In the rows, zero is written as 128.
Rows swapped in pairs by one turn or mirror: which row each one swaps with
K_124: [104 105 136 123  93 105 147 116 146 127 145 117 143 153 120 118 109 148
 150 114 125 132 158 109 111 112 136]
K_720: [ 92 131 104 124 111 143 125 115 168 122 132 107 128 160  87 129 119 136
 114 128 168 135 143 123 152 106 120]
K_118: [ 94 113 125 145 105 126 141 152 158 151 140 159 134 150  90 129 130 133
 154 162 168 127 129 141 109 103 132]
K_741: [104 111 125 144 103 127 140 141 148 153 132 153 125 153  94 124 145 128
 157 149 167 134 122 153 104 102 113]
K_61: [132 109 139 130 103 107 121 121 145  96 113 149 117 141 126 119 132 138
 167 147 132  92 104 140 123 105 147]
K_500: [129 129 137 106 117 127 131 158 167  95 120 106 138 154 114 139 103 131
 138 149 148 102 147 123 117 146 136]
K_138: [135  92 150 133 112 127 132 131 150  87 113 160 112 152 112 126 128 141
 147 162 138 100 110 140 139 105 149]
K_901: [145 130 158 114 110 115 154 138 160  95 121 120 149 173 117 147 119 133
 140 156 150 120 131 131 119 136 147]
K_419: [147 126 134 102 123 119 147 161 174  95 126 125 139 162 121 141 110 138
 143 147 152 123 142 131 115 135 145]
K_378: [106 111 153 124  82 145 145 147 145 111 129 145 137 175 109 156 101 120
 127 168 140 145 118 121 124 122 132]
K_70: [130 103 147 126 110 120 125 135 130  81 105 161 120 129 122 126 125 145
 146 155 135 106 112 141 136 103 145]
K_732: [104 112 130 145 106 128 143 141 161 149 127 154 137 139  98 133 122 135
 151 146 179 123 112 159  96 106 128]
K_929: [102 130 117 126 102 125 126 110 143 115 117 100 135 137 125 130  90 114
 126 161 137 115 142 107 137 140 148]
K_264: [ 97 106 131 118  70 127 136 119 121 117 140 135 129 157  97 119 120 148
 151 135 130 137 142 123 105 137 126]
K_93: [135 104 145 129 112 116 126 109 132  97 110 162 131 135 128 117 138 133
 167 149 147 131 107 143 128 107 144]
K_560: [135 110 133 136 103  94 128 135 144  86 109 167 115 142 127 131 129 122
 162 161 131 117 110 149 131 107 133]
K_455: [127 133  83 121 124 103 149 139 160 119 151 123 129 126 117 111 140 119
 124 169 128 114 151 119 107 110 124]
K_636: [115  95 129 127  83 113 134 123 145 118 135 111 156 144 154 147 123 112
 123 138 134 116 123 142 138 110  89]
K_534: [115  96 125 123  80 118 124 113 154 114 143 104 163 127 130 148 136 123
 125 148 134  96 133 133 145 117 101]
K_169: [134  95 123 111  85 123 135 120 156 115 147 117 161 134 139 146 137 120
 140 143 139  93 116 122 120 118  93]
K_650: [117 132 105 122 103 129 107 103 164 111 128 122 116 161  72 131 123 134
 111 131 168 139 125 142 123 123 125]
K_850: [122 107 113 122 116 125 127 130 139 144 139 126 139 116 115 128 105 101
 132 136 167 143 102 151 136  85 112]
K_120: [115 138 104 129 109 126 112 127 156 119 118 101 106 156  87 138 115 134
 106 110 140 139 126 134 124 114 118]
K_856: [129 128 123 129 128 145 145 144 141 104 145 150 122 136  68 152  99 138
 130 146 127 141 132 109 132 104 135]
K_853: [132 119 121 129  87 105 123 119 171 107 155 114 158 130 144 155 139 109
 131 137 129 102 131 135 135 116 113]
K_820: [114  96 114 116  86 118 132 103 151 114 155 110 147 124 131 145 117 129
 123 140 139  90 131 122 145 119  96]
K_950: [109 136 126 137 108 133 113 125 185 127 125 106 131 168  78 132 115 140
 125 124 135 143 122 137 145 114 121]
K_995: [118 153 107 133 106 133 109 116 168 124 130 113 121 157  87 136 118 138
 119 112 162 141 124 136 135 101 116]
K_965: [122 141 133 123 121 145 149 131 141  99 151 144 139 148  92 137 110 140
 136 142 129 161 136  94 135  99 121]
K_948: [126 154 124 154 112 114 135 129 152 113 142 157 120 145 100 129 153  93
 131 166 133 106 135 121 145  87 133]
K_461: [128  99 113 118 111 119 113 130 135 134 138 127 137 133 118 123 109  98
 122 135 166 148 103 149 142  90 108]
K_857: [129 155 118 146 116 117 153 123 138 115 156 141 137 136 110 150 134  86
 123 168 135 106 137 125 141  93 131]
K_484: [132 119 153 143 108 113 138 120 132  88 102 151 118 151 138 116 126 119
 151 151 154 118 116 152 142  98 126]
K_588: [118 139  78 110 127 124 140 145 155 129 148 127 130 123 116 119 116 115
 123 164 144 109 150 132 105 116 128]
K_305: [139 104 125 123  98 111 131 107 163 127 147 120 169 126 125 151 131 110
 129 145 130 101 127 145 150 120  93]
K_970: [122 106 122 124 101 123 126 135 137 144 130 119 138 124 115 127 105 105
 125 139 163 156 103 153 139  76 122]
K_56: [135 112 143 128 115 109 130 122 143 100 110 176 119 137 124 110 134 136
 148 139 136 111 115 150 145  95 135]
K_905: [109 111 123 114  80 100 137 100 127 120 140 125 137 149 120 124 118 137
 131 108 133 129 137 124 109 140 142]
K_75: [140 134 140 134 117 143 141 131 127 109 146 143 129 135  76 140 105 144
 141 131 111 150 130 116 123 103 125]
K_953: [ 93 131 115 114 104 117 119 116 144 117 119 111 121 144 125 124  92 115
 115 150 134 119 140 107 136 136 150]
K_632: [103 107 139 129  71 139 135 156 139 101 127 153 135 171 118 144 105 125
 125 155 142 150 119 118 125 120 142]
K_524: [102 112 121 122  76 118 141  99 134 132 144 135 132 151 106 128 125 139
 153 122 138 133 152 129 108 146 134]
K_499: [103 128 117 142  92 116 138 141 135 156 134 162 116 140  88 128 135 135
 152 153 165 126 129 156 106 105 119]
K_914: [132  95 123 141  89  98 127 118 142 115 148 116 151 129 128 148 124  89
 126 137 122 108 128 132 136 123 103]
K_139: [129 139 150 136 129 136 151 130 138 116 125 129 122 149  78 152 120 141
 132 150 139 149 129  91 122 107 106]
K_8: [135 129 101 117 137 119 142 162 162 144 140 116 128 125 119 123 131 112
 123 162 143 110 154 125 111 110 119]
K_406: [130  89 116 126  82 118 126 110 143 105 161 120 154 136 141 142 131 104
 123 154 134 113 138 130 130 115 103]
K_83: [129 159 123 151 108 116 136 126 144 113 130 149 124 133 104 139 144  87
 116 167 141 104 136 109 141  93 137]
K_566: [126 109 150 145 113 110 117 126 140  87 114 150 117 136 134 127 113 126
 160 156 156 102 120 147 132 103 150]
K_755: [131 158 138 162 114 119 136 123 142 115 142 150 122 141 106 139 133  92
 135 163 131 100 134 122 147  89 132]
K_681: [116 142 120 124 115 127 109 120 172 110 122 103 139 161  90 129 132 134
 114 119 169 129 137 124 148 121 114]
K_87: [122  96 127 135  96 121 135 107 157 125 136 111 158 123 149 142 130 103
 137 138 138 103 134 134 128 118  96]
K_691: [128 140  87 113 134 119 140 158 175 116 153 125 128 134 116 126 132 111
 127 162 139 106 152 132 115 112 118]
K_122: [148 135 131 137 133 142 140 129 144 118 144 138 130 139  76 140 124 134
 132 144 132 154 132  89 124  99 121]
K_783: [126 140  93 122 129 100 147 160 159 115 148 124 133 135 126 125 131 119
 131 163 134 105 161 130 108 117 130]
K_144: [106 138 108 130 114 136 107 112 173 115 126 113 137 157  77 140 110 125
 119 116 154 140 128 135 140 122 138]
K_272: [130 104 128 142 110 110 127 115 132  90 105 154 104 151 129 119 125 151
 153 166 147 113 116 146 131 113 125]
K_454: [131 135 149 131 128 136 148 138 152 111 158 128 130 136  97 137 106 147
 130 139 132 143 141  92 121  92 122]
K_962: [135 145  91 123 139 106 139 155 157 128 148 122 122 116 119 132 121 114
 134 156 138 104 145 124 107 115 116]
K_203: [127 146 131 116 127 140 142 122 138 102 132 153 130 132  89 133 107 141
 121 134 129 147 126  91 126 120 107]
K_417: [131 111 143 146 120 102 126 122 127  97  96 156 118 142 123 131 126 115
 147 160 124 100 115 137 134 116 144]
K_145: [127 143 141 134 121 126 126 142 143 108 134 141 119 120  80 139 107 151
 140 144 128 150 122  95 127 101 114]
K_818: [109 102 116 128 119 113 127 135 136 137 132 137 134 140 114 121 119 100
 128 135 172 147 102 155 141  83 138]
K_788: [ 90 110 124 143 109 130 138 131 143 149 140 160 126 136  89 127 125 133
 166 146 169 131 124 150 106 107 123]
K_304: [134  87 126 149  99 118 130 129 160 118 148 112 147 131 140 158 121 121
 120 139 132  96 134 125 125 126  99]
K_904: [117 137 113 131 103 153 106 119 172 119 120 103 127 149  86 130 135 129
 108 127 151 140 130 133 128 116 108]
K_257: [144 127 126 102 110 123 140 128 158  88 114 138 142 174  97 153 115 128
 137 150 159 117 135 146 104 146 135]
K_191: [ 96 103 122 140 105 125 144 135 137 152 130 153 139 144  99 133 128 131
 154 149 174 133 127 160  97 116 129]

K_124 pairs with K_257
K_820 pairs with K_138
K_788 pairs with K_691
K_904 pairs with K_145
K_857 pairs with K_818
K_681 pairs with K_75
K_419 pairs with K_524
K_417 pairs with K_636
K_191 pairs with K_783
K_720 pairs with K_856

